Turns in one plane each, and the order they were made in; the first pair answered:
N:
[  1   5   3  -6  -3   5   2   3   2 -13  17  -4   8   0] -> [-11   1 -16   2   0   8   5  -1  -5  -1   1  -9  11   3]
[ 15   0  -8 -16  -7 -15 -24   7  35   3   7  17 -11  12] -> [ -7   1 -13 -13   5  -9 -36   4  15   5   9   1  11  25]
[-11   5 -25  -9   6  -1 -11   3  -2   5 -16  -1   6  13] -> [  9   6 -15  -8  -5  -5   3   8  21  -3 -11  13 -17   0]
[-27   5 -32  -1   4  25 -14  -8   0  37 -14 -15  -8   6] -> [ 19   6  -9  -8  -6  16   0  -3  31  22  -1   5 -45 -17]
S:
[  7  -2 -13  -4   3  -7   2   7  20 -12  27   4 -11 -12] -> [-12   0  -7  -3   1   0 -26  -4 -14  10   6  -9  12  15]
[ 11 -18  15  -2  -3   1   3   2 -17 -19   7   6  17  -1] -> [  9 -20  11   1  -5   6  10  -5 -19  -5 -18   9  13   4]
[-14  -4  13   7   6 -11  20  -5 -13  -2   9   0   2 -14] -> [-12  -5  10  10   6 -10  20  -7 -15   6   3   0   0  -9]
[ 15   5 -10   1   1   3  -6   2  18   0   0  10  -9  -4] -> [  0   6   1  -2   7  -1 -18   1   4  -1   6  -3   5   3]
W:
[-11  -8  11   0  11  -1  29  -4 -25   1   5   1 -14 -18] -> [-13   2  23 -11  20  -6 -11  -1 -23  -5  28  -7  -4  -6]
[ 45  -1  25 -15  -5 -13 -17 -10 -11  16 -18  34 -22  21] -> [ 50  -6  21  -2 -15 -10  16  -7  -8  10 -20  33 -30  -1]
[ -8   5 -21   8  -4  -2   8  11  12 -15   8   2  13  14] -> [ -7   3 -23   6  -4  -3   3  10  10 -12   8   3  12  19]
[-16 -21  -7   5  -4  11  -1  -8 -24   4  -9  -4  -1   0] -> [-12 -23   5   6  -8   7   9  -4 -19 -11  14  -4   1 -11]

Each pair is 2 to 3 turns apart.
[  0 -15 -16  12   5  12  11  24  -5  34 -48  22 -23   2] -> [-32 -14  23  -5   7  -5  -8  24 -22 -18  36 -25  28  -6] : W N
[ -7   5 -28   5  16  -2 -12  10  40 -11  31   9  20 -11] -> [-11  12 -19   3  16   1 -47   2  21  10  10   7  24  17] : W N S
[-10  -1 -29  -6  -9  -8  27  23  15 -20  16  -5  11 -25] -> [ 20   3  14 -19 -15 -19   3  18  15 -25  24   0  -9 -18] : S N N
[-18  14  33  -6   5  13 -11 -24 -57  13  10 -17   0  21] -> [-10   0  40   2  -2  14  31 -24 -48  -7  30 -20  -5 -12] : W W
[ 14   4  25 -16 -10  -5 -16 -10  -8  -1 -12  12 -14  18] -> [ 19   1   1  -6  -9  -5  16   0  20 -10 -11  18 -25  -1] : N S
[-33   0 -28  13   5   4  -3 -16  -7  -5 -13 -23  22  11] -> [-11  -5   4   2  -5  -6  13 -11   7 -32  27 -26   8 -15] : W N N
[-13  -3 -11 -13   7  -9 -29   7  13  -8  22   9  13  16] -> [ -8 -16 -15   3   1  -4  23  10  20 -16  14  13   2 -21] : W W
[ 25 -16  15  -4 -11 -15   5  -6  24 -10  -8  21 -28 -10] -> [-23 -14 -22  10  -3   0   2  -8 -13  11 -38  -1   9  14] : N N
[ -4  -8 -44   1  19  -8  19  -6  19   1 -11   4  15   3] -> [ -2  -3 -33  -3  24  -8  -5  -9  14   9 -18   3  13  16] : W W S
[ 21   6   4  -2   6  -3   7   7  21 -13  16  36 -20 -17] -> [ -9  17  -6  -4  19  -2 -40   5  -7   8   0  24   6  27] : W N
[  8  -2  27  -9   2  -5   9  -3 -11  -4  16   2  10 -14] -> [ 19   0   6  -5   1  -1  16  -2   6  12 -15  20 -11 -14] : W S
[  6   4 -39   5  15   5  22  15  18  22 -32   4  -2 -13] -> [-22   9   7 -11  19   2 -26   3 -28  20  -4 -21  34   9] : W S
[ 32  -2  25  -2 -13  18   2   1  -6  17 -24  10 -22  14] -> [ 32  -1  14   3 -11   8  21  13  17 -10   3   7 -23 -14] : N N S
[ 31   1  37  -4 -12 -11 -23 -15 -14  -2  19  12 -21   5] -> [ -7 -16  -4  28 -17   8  33 -14 -36   8 -14  -9  -5 -13] : N W
[ 10 -14 -11   8  -7 -13  31  31  43 -29  16  20  -8 -35] -> [-45 -17 -20  25   1   9  10  14 -29  18 -43  -3  30  10] : S W
[-19  -2 -22  -3  21  -5 -14  -4  19   0 -20 -13  33  21] -> [ 16   1  12 -18  13 -20 -15   2  36 -22  14   4   6   6] : N N
[ 12   2  32 -21  -5 -16 -20  -1   2 -19  45  -4   0  -8] -> [ 25  10  27 -20  -9 -10 -42  -9  -2  14  -3  14 -18  20] : W N N
[ 10   2  -3 -12   2 -14 -13  13  18 -21  11   2 -27   1] -> [ 13   3   4 -13  -2  -8 -23   1   5  -5 -11  11 -37  15] : S N N
[ 19   9 -11  -2  -4  -4  -3  13  22  -2   8   3  -6  -3] -> [ 27   6  11  -3 -10  -4   5   9   8  -6   8   4 -12  -9] : S W N
[  9   7  18   7   0  11 -14  -9 -18  16 -18   4   1   2] -> [ -4  13   1   4   8  10 -35  -6 -11  12  -7  -2  14  10] : S W N
[  3   2  30   3   1 -10   9   1   4 -19  34  -5  16 -23] -> [  8   6 -12  15   9   3  -3  -6   9  31 -37  15   2   3] : W N
[-21   3  -6   8  -1  -6 -20   3 -41  23 -23 -10  31  17] -> [  5   8  33 -14  -3 -22 -41   6 -22  -4  27  -8  18   5] : W N W
[  8  -2 -23   4   0   5  17  -3  17   8  -9  12  -9  -4] -> [-14  -1  -9  -5   5  -2 -15  -3   4  -7  26  -9  23  10] : W N
[  0  26 -12  -9  -2  -3  15  -5  17 -32  37 -19  17 -17] -> [-25  28 -35   1   3   1  -2  -6   1 -16  16 -27  34   3] : N W
[ -1   0 -32   9  11   5   1  12   7  28 -41  16 -17  10] -> [ 27   2   7  -4  -2  -2  10  12  20  11 -14  30 -38  -5] : N W W
[ 18   5 -20   0 -12  -6  14   0  40 -12  -8  17 -32 -13] -> [-25  16 -12 -13   6  -9 -47  -3   9 -14  13  -9  17  23] : W N
[ 44  -9  14  -6 -31  -9  10   2  10  17 -17  28 -32  -9] -> [  0  -6 -30   4 -20   6   5   0  -8  36 -46  10   0  15] : W N N
[-12 -26 -11 -16   6  18 -18  -5  -1  33 -21  10  18  31] -> [  0 -32  26 -30  -2   6  -6   1  14 -12  44   4  22   1] : W W
[ 31  11  11 -14  -2 -12 -17   5  36  -3  18  14 -13  -8] -> [-23  -1 -29  16  -2  15  17   2  -1  24 -35  -7  11  -2] : N W
[-13   0   1 -18 -16   3 -14 -11  -8  10  -3  -7  17  18] -> [ 10  -9  10 -10 -29   0  23  -6   7   0   3   4  -4 -12] : W N
[ -7   0   3 -12   5   0 -31 -11 -23  28 -15  -2  17  38] -> [ 28 -14  34 -11 -18  -7  31  -4  -8  -7  25  10 -14 -18] : W N
[-44   1 -41  -4  17   3 -25   1   4  -1  25  -5  30  12] -> [-36  -7 -51  13  11   3  14  10  16  -7  24  -1  16 -11] : W S
[-26   0 -33  14  21  16   3  -8 -10   4  -1 -15  30   4] -> [-10   6 -26  -2  19   0  -3   0  16 -21  40  -9  21  -9] : S W
[ 15   1  14 -16   4  -1 -20   1  10  -7  24  -5   3   5] -> [  3  -4 -33   2   8   7  16   5  22   9  -5   0  -5  -7] : N S
[  2  -1  40 -28   1  -6 -33 -35   1  10  -3  -1 -14   2] -> [ 12   4   9 -27   6 -13 -24 -21  43  -3  11   2 -19 -11] : N S W
[ -8   5  -3 -10   3  -9  -8  14  16 -14  31  -7  10  -9] -> [  2  10  14 -11  -2 -11 -24  11  11  -7  24  -1   4   0] : S N S
[  1  -7 -26   5   2  20  24   3  -5  14 -29  -4  -2   4] -> [ -1   8   3 -16   9   8 -32   1  -2   1  14 -10  16  23] : W W
[ 20 -16  20   0   7   1 -34  -1 -11   3   7  15 -21   6] -> [-21 -14   1   8  19   6 -29  -1 -26  -3  14 -12   4  11] : W S N
[ 25   5  53  -5  -9  -4 -13 -12 -25  -1  23   0  -9   7] -> [-10 -12  14  18 -12  13  41 -11 -38   2   4 -17   7 -14] : N W
[-21   4 -28  18  17   7  -4 -12 -12  12 -30 -25  15   7] -> [ 35  17  13  -7  13 -14 -18  -9  31 -21  17  -3 -18 -15] : N W
[-23 -10  12   9  -3  -1  32  -3 -20 -26  31 -16  18 -20] -> [ 32   2  16  -5  -4  -8  15  -3  24 -16  19  28 -35 -18] : W N N
[ 22   5  14  -8   1  -4 -27  -6   3  10  -7  18 -10  20] -> [ 27  -2  24  -6  -7  -5   7  -1  13 -12  12  13 -15  -8] : W W
[-17  -1 -38  11  11   2  22  12  18  -5   9  -3  16 -17] -> [  5   4   1  -9   7  -9   6  11  26 -26  43   2   9 -20] : S N N
[-26  -5 -28   3   1   7  -7  -5 -10  17 -28  -6   8  12] -> [ 23  -1   6 -16  -4 -13 -14   2  28 -11  11  17 -26  -8] : N W
